(in the rows, 128 means zero)
runs of hidden systems:
Nekin, seq 1 (9 x 22):
[[108 135 146 149 140 142  97  92 148 143 121 162  92 148 133 134 167  71
  161 183 141  88]
 [155 178  79 121 108 108 147 163 146 112 118 181 113 135 129 147  68 113
  138 150  98 180]
 [139 102 131 117 128 126 155 126 102  78 163 111 172  69  96 104 188 170
  139 115 120 145]
 [ 82 142 163 140 156 137 122  99 138 180 156 112  66 146  96 104 129 124
  166 137 144  84]
 [181 182 121 106 131 113 116 167 115 161  68 137  90 154 170 158 125 119
  111 148  94 173]
 [146  88 140 134 106 120 150  86 132  52 119 160 195  99 144  92 165 141
  146 156 149 136]
 [ 55 153  91 141 122 108 129 141 164 139 190 129  68 102  86  96 106 115
  134 115 151  79]
 [176 164 145 124 160 168  93 171  91 163 100  94 107 128 108 188 170 102
  119 133  60 176]
 [167 106 183 131 120 121 172  60 145 116 123 167 198 166 148 109 106 167
  176 166 161 147]]
Lerat, seq 2 (9 x 22):
[[155 167 192 128 140 134 102 196 124 166 115  42 140 109 152  94  92 128
   53 112 140 128]
 [155  88 136 116 129 140 127  78 154 122 116 166 215 152 179 194 141 134
   76 167 150  90]
 [102 113  35 138 106  95 116 135 135 126 151 210  95 146  98 151  74  85
  194 100 110 134]
 [ 98 122 129 150 143 166 136 169 102  96 126  52 120  66  63  82 132 143
  109  71  98 159]
 [136 125 226 131 127 139 140  64 135 163 136  57 173 177 170 132 142 167
  131 130 184 109]
 [167 133  79  85 138  78  92 162 122 195 103 196  93 179 178 181  93 114
  111 132 111 116]
 [105  70  67 161 133 163 118 144 120  33  71 170 143  67  94  85 144  85
  116 117  99 143]
 [ 82 160 171 167  76 114 158  99 157 111 207  58 152 124 112  91  93 134
  171  99 187 127]
 [171 153 157  75 177 122 103 165 104 228 165  90 128 148 136 207 145 161
   72 119 102 108]]
lesi, seq 3 (9 x 22):
[[146 123 120 144 168 143 125 186 124 127  75 171  99 116  84  59  41 108
  143 125  89 170]
 [124 123 182 138 106 140 145 113 137  88 124  47 196  97 162  92 156 161
   75 121 176 116]
 [108 125 111 108 121  81  95 101 123 195 180 141  89 172 149 184 159 108
  173 116 151  79]
 [157 145  90 128 165 160 112 180 127 122  58 185  97 118 104 134  94  95
   99 152  59 164]
 [123 120 148 156  86 143 172  94 151  47 142  99 214  94 125 102 126 155
  121 125 158 154]
 [100 120 127  97 136  67 114 127 109 197 206 106  80 133 117 116 150 154
  173  88 155  77]
 [159 133 145 132 190 185  93 151 107 164  31 140  86 149 122 150 140  94
   99 157  69 147]
 [144 142 125 162  61 124 165  98 169  58 118 143 211 140 164 127  68 122
  127 142 163 168]
 [ 94 102  77  84 124  51 123 160 106 139 208 126 103  76 117  87 164 162
  133  84 153  70]]
Lerat, seq 4 (9 x 22):
[[179 188 112 102  89  64 116 169 114 136 192 144 126 107 141 157 159 104
  173 145 119 158]
 [130 112 153 122 206 163 134 134 133 126 136 171 125  80  63  86 153 138
  114 178 100  98]
 [ 91 184 123 146  95 140 172  69 157 116 103 116  83 165 138 143 129 145
  150 153 137 156]
 [186 153 134  89 127  79 115 175  83 139 137 117 117 102 142 124 176 139
  147 119 102 162]
 [120 105 167 136 171 142 122 106 147 119 110 166 131 108 121  66 148 125
  121 186 148  77]
 [106 204  90 139  79 118 145 125 160 123 131 126  85 146 144 166 112 107
  128 146 130 146]
 [177 121 141 112 148 129 123 159  90 110 149 120 165  81 102 133 181 140
  136 127  89 158]
 [ 99 116 164 135 155 130 151  76 159 143 132 160 110 146 113  81 112 149
  157 166 162  88]
 [123 188  82 107 103 110 125 159 121 143 106 109  65 134 148 166 141 124
  107 118 103 153]]
peti, seq 5 (9 x 22):
[[126 145 116  93 166 115 180 154 120 162 196 119 109 110  50 126  88 212
  138  94  96 151]
 [116  79 154 116 177 152 131  74  82 138  66 118  85 142 118 102 219 168
  171 127 113 124]
 [136 171 147 168  82 112 124 117 147 110  66 144 100 165 177  81  84  74
  181 162 158 165]
 [182 149 117  86 105  65 107 202 116 133 149 107 168  92 183 131 131 138
   60 117 140 119]
 [ 95 111 138 144 154 163 110  93 158 120 182 152 154  97  90 157 185  95
  113 174 136  58]
 [107 191  94 140 122 142 163 139 147 145 141 133  63 150  71 158  63 132
  163 119  87 183]
 [180  75 140  88 156 119 146 135  64 110  83 120 163 104 131 101 179 197
  128 101  99 167]
 [ 90 113 175 160 117 115 117  72 160 124 126 145 120 143 155  54 131  95
  171 168 200  66]
 [141 214  94 118  98 102  96 200 124 173 120  90  65 142 161 179 104  90
   94 108 105 157]]
Bule, seq 6 (9 x 22):
[[108 119  83 118 139 111 109 172 119  80 117 153  99  45 112  64 183 107
   98 143 117 100]
 [ 93 164 170 177 111 169 117  78 155 122 166  99 126 138 104 157 173  69
  171 167 143 115]
 [192 192 136  83 140  89 148 170 111 176 161 133 103 140 119 156 111 164
  151 136  89 181]
 [137  69 114 100 154 117 130 111 103  81  89 176 138  84 140  81 212 157
  124 153 121 105]
 [ 67 158 116 184  88 138 131  91 166 105 129 144  80 148 109 105  96  70
  192 141 153 129]
 [177 197 145 110 124 106  97 213  94 158 156  64 111  90 131 138 149 113
  105 111  98 162]
 [160  96 180 105 160 133 142  70 138 123 132 170 184 123 151 130 196 158
  122 200 146  87]
 [ 81 153  41 132 110 107 159 116 153 126 124 196  51 158 101 139  71 124
  183 121 112 146]
 [146 123 134 149 119 143  82 194  73  86 110  58 141  60 115 100 191  83
  122  84  98 167]]
fimaf, seq 7 (9 x 22):
[[145 157 140 127 128 108 148 125 129 117 122 166  99 125 120  87 130 127
  185 165 120 158]
 [125 175 152 125 130 118 132 150 136 123 128 103  96  96 129  76 146 130
  115 154 135 123]
 [147 163 154 129 119 123 105 125 127 132 139 110 130 123 151 149 186  99
  131 158 131 122]
 [153 167 124 121 127 116 139 130 148 137 136 171 123 141 129 146 102 118
  148 169 117 144]
 [118 150 102 114 128 115 149 142 131 102 134 145 104  92 109  99 147 147
  125 144 117 137]
 [117 142 163 140 127 131 119 112 119 130 143  99 113 118 119 110 175 111
  162 139 140 122]
 [164 168 160 120 139 122 121 142 130 165 114 123 115 148 143 139 115 124
  130 151 119 146]
 [145 138 106 111 119 107 142 135 135  97 116 161 141 104 147 123 147 144
  110 159 118 135]
 [ 95 142 121 145 112 116 131 113 144 112 154 139 106 119 115 105 135 105
  158 138 148 111]]
Bule, seq 8 (9 x 22):
[[103 192 105 142 101 144 152 116 177 106 115 133 112 131 141 155 111 120
   86 172 134 130]
 [145 120  90 108 107  91 115 156 103 123 190 125 160 102 119 168 152 125
  137  91 116 133]
 [129  90 175 140 186 158 123 103 125 140 122 156 133 124  84  92 132 128
  159 153 120 109]
 [101 175 107 125 111 131 157 117 132 132  94  97  64 149 134 135 122 153
  128 119 117 158]
 [169 113 134 121 101  92 101 147  95 109 120 112 167 114 171 121 166 106
  138 110 138 140]
 [119 130 148 137 153 125 133 117 171 138 141 181 133 127 114  91  84 115
  130 177 151  89]
 [ 98 163  70 114 122 133 127 150 123 138 132 105  77 116 113 172 149 129
   98 102  99 134]
 [168  98 169 142 127 145 117 108 101 108 130 112 195 125 128 147 171 119
  159 124 120 153]
 [120 142 136 116 146 102 164 121 152 151 136 161  99 139 113  72  65 169
  149 146 147 124]]
Maki, seq 9 (9 x 22):
[[153 166 128 132 160 137 109 169 123 155  76 158  68 136 116 110 102  94
  138 158  87 155]
 [121 131 124 146 102 141 140 117 140  49  94 125 159  82 150  95 171 119
   98 151 143 131]
 [109 151 124 115 108  77 146 113 138 149 204 128 109 129 118 122 134 149
  174 124 157 106]
 [151 156 143 123 177 161 100 160 111 169 114 122  93 123  95 156 149 109
  117 142  76 138]
 [127 111 128 146 120 156 159  82 134  69  69 144 156 129 140 121 147 143
  129 149 126 159]
 [117 144 104 108 104  61 142 151 124 132 160 131  95 116 134  71 103 152
  162 103 153 125]
 [134 142 172 142 161 155  76 148 116 157 137  95 114 108 113 132 176  76
  117 146 117  99]
 [130 155 128 146 107 157 168  72 161 104 106 148 150 164 133 177 117 139
  133 166 123 163]
 [143 128  75  80 130  66 148 171 106 126 128 160 102 100 134  89 122 179
  123 105 113 139]]
peti, seq 10 (9 x 22):
[[146  82  87  79 157 104 128 119 143 119  98 228 145 108 166 126 161 154
   72 182 131  72]
 [ 49 155  60 171  91 122 120 145 152  72 158 140  69  74  81  83 138  63
  159 122 135 114]
 [181 171 191 130 136 146 127 172  84 153 163  25 157 109  93 146 141 145
  144  85  90 200]
 [162  95 203 103 177 141 163  52 147 170 113 167 171 176 148 137 136 192
  127 191 150  96]
 [ 77 150  26 117 102  73 125 136 151 131  85 207  18 146 159 107  98 104
  139 138 135 106]
 [157 128 114 153 102 138  86 205  78  58 111  79 161  42 115 108 188  70
  117  91  90 180]
 [141 148 244 151 141 152 159  84 169 150 214  86 218 130 108 118 102 154
  139 164 179 104]
 [114 152  82  65 162  93 136 115 130 234 122 166  26 195 146 195 113 180
  116 132 113  93]
 [134  82  61 149 130 165 107 142  98  32  22 193 117  85 116 109 184  72
  138 141  68 175]]
fimaf, seq 11 (9 x 22):
[[168 122 129 137 118 103 108 144 133 138 113 177 149 156 151 121  68  92
  161 136 134 147]
 [102 139  90 123 130 133 143 154 157  97 131 139 128  86 110 106 101 138
   67 134 125 109]
 [100 115 128 143 117 140 113  99 114 125 163  91 131 120 114 161 187 114
  152 104 134 113]
 [165 130 159 123 160 133 125 127 119 180 116 140 121 171 116 141  85 135
  160 128 108 155]
 [138 118 108 104 135 120 151 139 126  96  82 141 135 106 147  95 130 171
   85 131 123 131]
 [ 89 115 123 153  93 111 109 101 134 106 140 117 127 122 145 105 151  94
  155 115 168  94]
 [143 157 140 140 144 144  97 167 127 175 136 112 111 141 106 153  89  87
  129 120 107 139]
 [159 117 125 108 145 143 154 124 126 105 122 138 176 109 123 155 147 169
   93 140 104 145]
 [ 90 111 109 123 114  95 148  83 140 132 143 152 108 146 137 107 127 150
  165 123 163  98]]
Nekin, seq 12 (9 x 22):
[[195 154 133 104 141 103  94 193 108 159 151 137 145 112 134 157 129 108
  119 134  97 145]
 [125  85 145 128 157 159 163  69 146 103 114 164 168 128 110 124 147 169
  127 162 131 115]
 [ 77 153  73 124  95  95 140 129 130 145 135 113  60 146 128 121 100 141
  153  83 140 129]
 [181 129 160 129 150 139  85 180  83 127  97  97 140  95 127 109 171  96
  121 123  96 157]
 [121 132 179 146 130 144 156  68 177 126 140 143 167 150 136 116 104 138
  128 183 168 102]
 [105 148  38  92 103  75 123 156 127 145 147 155  75 123 144 167 131 135
  110 102 121 114]
 [147  85 148 159 158 178 105 135  88  95  83 123 148 102  87 106 166  94
  163 115  86 167]
 [122 172 183 142 116 119 170 108 173 151 169 101 146 152 126 100  53 163
  133 142 175 125]
 [137 129  80  72 132  86 101 154  99 155 129 126 101 111 166 176 208 146
   81 119 114  93]]
lesi, seq 13 (9 x 22):
[[100 166 196 164 158 186 122  95 151 172 143  74 101 155  98 148 140 109
  136 154 131 111]
 [194 172 115  97 105  89 136 160 114 157 106 131 134 170 176 181  87 144
  126 116 107 190]
 [130  53  99 111 135 104 136 107 119  70 105 199 169  86 138  75 162 150
  122 144 142  99]
 [ 41 156 124 171 121 150 122 114 157 128 150  94  56 120  87  95 118  87
  147 120 147  93]
 [199 178 172 122 134 137  97 191  90 168 130  60 146 129 133 175 133 114
  108 107  88 183]
 [171  86 144  98 138 107 163  72 150 120 132 204 203 148 160 142 136 177
  127 178 150 108]
 [ 40 136  34 129 108  99 146 121 142 114 103 156  26 127 112  83 114 131
  143 103 135 108]
 [147 128 179 176 139 181  77 179  88 104 104  44 150  84  94 107 162  65
  132  98  93 174]
 [172 147 206 117 129 110 148  93 167 175 204 135 210 166 157 164  89 156
  125 174 175  98]]
Maki, seq 14 (9 x 22):
[[138 109 140 119 178 150 122 121 109 137  81 146 101 125 112 115 167 136
  131 150 100 125]
 [101 135 116 159 101 134 145 111 135  88  93 128 111 132 130  93 118 113
  156 125 136 153]
 [152 164 144 117 109  88 116 166 119 134 168 100 132 104 140 110 139 124
  131 125 135 136]
 [134 134 163 121 160 143 122 103 140 156 136 139 126 135 127 143 162 127
  120 173 131  93]
 [107 144  78 131 120 139 151 114 139 112  92 153  87 141 122 152 114 130
  137 132 103 153]
 [146 112 119 126 122 110 125 156  98  91 132 125 146  80 116  84 152 130
  139 109 121 146]
 [112 136 186 143 143 136 130  98 141 153 158  98 130 134 119 102 129 133
  149 141 161 100]
 [141 180 113 120 121 133 126 134 127 158 101 120  88 159 146 179 129 121
  118 135 106 155]
 [155  97 109 120 129 118 132 133 118  81  97 177 158 100 140 107 154 125
  125 150 118 135]]
Ferev, seq 15 (9 x 22):
[[130 144 151 119 139 131 137 106 154 157 108 126 130 161 157 138 104 149
   96 154 149 110]
 [117 107  75 121 107 106 106 128 125 113 115 157 128 127 157 158 149 106
  118 115 131 111]
 [121 115 130 154 132 145 119 147 131 100 146 131 153  95  88 105 113  99
  139 121 122 137]
 [124 151 149 117 132 123 150 125 131 160 162  90 125 139 111 136 107 167
  129 114 134 133]
 [138 102 124 108 148 125 122 107 103 149  92 140 112 152 144 150 161 143
  139 123 112 128]
 [125 112 117 152 124 127 118 132 141 101  89 157 130 127 138  90  92  94
  132 137 140 127]
 [121 148 125 128 107 112 123 153 134 123 160  88 144 103 133 125 126 132
   95 105 147 117]
 [137 124 155 125 157 148 117 108 117 152 151 120 138 131 106 164 168 130
  144 140 115 117]
 [127 132 102 130 135 126 142 120 140 141 100 175 104 158 119 133  76 128
  149 136 116 143]]
Ferev, seq 16 (9 x 22):
[[117 164 143 118 137 141 163 110 151 109  91 125 107 110 140  94 147 165
   90 173 136 124]
 [118 155 114 138  83  99 111 112 124 117 132 126 108 139 162 144 172  90
  165 134 144 125]
 [169 151 132 125 146 124 106 184 117 130 131 142 130  98 106 118 119  96
  131 140  95 153]
 [126 158 141 118 131 138 171 106 149 113 134 126 130 116 119 122 139 172
  111 161 129 135]
 [120 135 110 117 109  92 124 110 111 134 128 138  93 141 149 134 169 119
  175 126 135 128]
 [150 137 132 141 142 138 107 170 115 118  92 131 117 109 117  98 121  95
  130 134 104 154]
 [137 161 155 125 117 129 152 120 153 119 139 108 153 120 141 122 123 154
  105 153 146 134]
 [127 130 112 107 125  99 117 118 119 145 146 145 105 130 141 149 177 126
  149 136 129 106]
 [130 134 114 148 140 150 116 148 126 112  92 149 107 120 101 112 117  92
  144 138  96 154]]

runs to name:
seq 17 (2 x 22):
[[157 120 149 122 162 156 127 152 120 116 102 118 162  96 115 117 134 141
   78 139 109 136]
 [ 90 103 124 127 113 115 147  77 132 127 120 122 124 154 149 119 138 156
  143 111 162 107]]
 -> Maki
seq 18 (2 x 22):
[[115 148 138 150 118 163 133 135 137 116 140  67 153 110 106 147 116 130
   93 108 123 143]
 [158 103 159 115 139 122 135  98 118 160 146 119 172 162 139 168 130 161
  142 119 135 130]]
 -> Lerat
seq 19 (2 x 22):
[[129  95 116 102 172 116 157 109 131 165  83 182 101 170 123  99  61 186
  138 124 127 123]
 [ 89 101  93 142 108 131 117 139 107  79  57  94 103  99 148  71 155 124
  103  86 137 130]]
 -> fimaf
seq 20 (2 x 22):
[[163 133 152 133 130 132 149 121 107 121 127 120 150 135 111 128 133 147
  175 120 106 183]
 [134 112 150 111 141  94 137 121 130 146 123 144 122 134 141  71 110 160
  142 134 155 109]]
 -> lesi
seq 21 (2 x 22):
[[153 154 115 122 150  96  71 232 137 162 149 151 109  87 123  86  71  69
   87 130 127  96]
 [103 113 130 160 132 208 153  87 165  67 113 118 197 105 107 168 151 129
   64 154 119 119]]
 -> Lerat
seq 22 (2 x 22):
[[130 156 188 142 168 172 125 125 130 146 102  93 104 124 109 103 143 128
  119 158 117 133]
 [159 165 144 122  91 100 140 121 133 138 118 114 141 163 179 151 115 132
  138 135 144 159]]
 -> lesi
seq 23 (2 x 22):
[[131 178 142 120  96  93 127 127 129 154 138  95 101 151 162 133 129 132
  141 126 151 135]
 [167 117 119 106 142 107  99 155 117 135 114 170 137 117 154 132 146 111
  116 150 119 114]]
 -> Bule
seq 24 (2 x 22):
[[128  78 116 146 114 110 100 138 105 113 159 120 166 109 114 116 128  95
  167  76 139 125]
 [121 117 160 137 171 163 121 124 151 171 132 122 137 144 101 134  77 130
   99 131 130 100]]
 -> fimaf
seq 25 (2 x 22):
[[ 86 107  95 155 110 154 128 130 122  90  85  88 126 118 122 115 112 121
  105  76 126 144]
 [141 132 172 149 118 131  96 144 122 150 162  67 168 129 134 136 113  98
  127  97 149 126]]
 -> Nekin
seq 26 (2 x 22):
[[131 133 139 121 161 124 138 142 108 165 152 121  97 129  78 110 105 151
  167 106 108 147]
 [137 123 159 121 153 147 135 105 109 128  64 111 113 136 146 107 169 155
  125 138 121 140]]
 -> peti
seq 27 (2 x 22):
[[134 164 189 179 106 146  74 131 140 166 169  81 143 157 134 162 115  43
  165 131 151 121]
 [192 130 106  78 153 100 137 153 146 164 145 204 174 144 148 179  84 159
   84 167 111 120]]
 -> Nekin
seq 28 (2 x 22):
[[136 120 159 107 142  94 122 149 108 135 176 102 141  84 117  74 161 155
  133 116 147  99]
 [119 148 157 126 158 154 111  98 135 175 103 121  79 160 133 154 166 119
  129 164 124 105]]
 -> lesi
seq 29 (2 x 22):
[[ 93 129 115 177  98 149  99 143 115  92 101  82 110 113 117 103 129  68
  151  81 128 152]
 [185 158 196 120 138 126 130 156 125 163 167  84 184 129 128 138  94 148
  116 125 131 151]]
 -> Ferev
seq 30 (2 x 22):
[[140 149 107  82 142 123 153 107 133 135 150 154 130 115 135 189 196 173
   92 171 107 110]
 [111 129  96 141 135 118 139 121 132 100 142 201  95 110  82  97 132 103
  200 155 105 139]]
 -> peti
seq 31 (2 x 22):
[[183 173 141 137 117 117 100 196 152 113 118 149 169  97 157 116  87  75
   78 175 128 137]
 [ 91 110 101 104 119 116 153  87 164 112 172 146 157 108 141 147 163 168
   75 149 166  60]]
 -> Maki
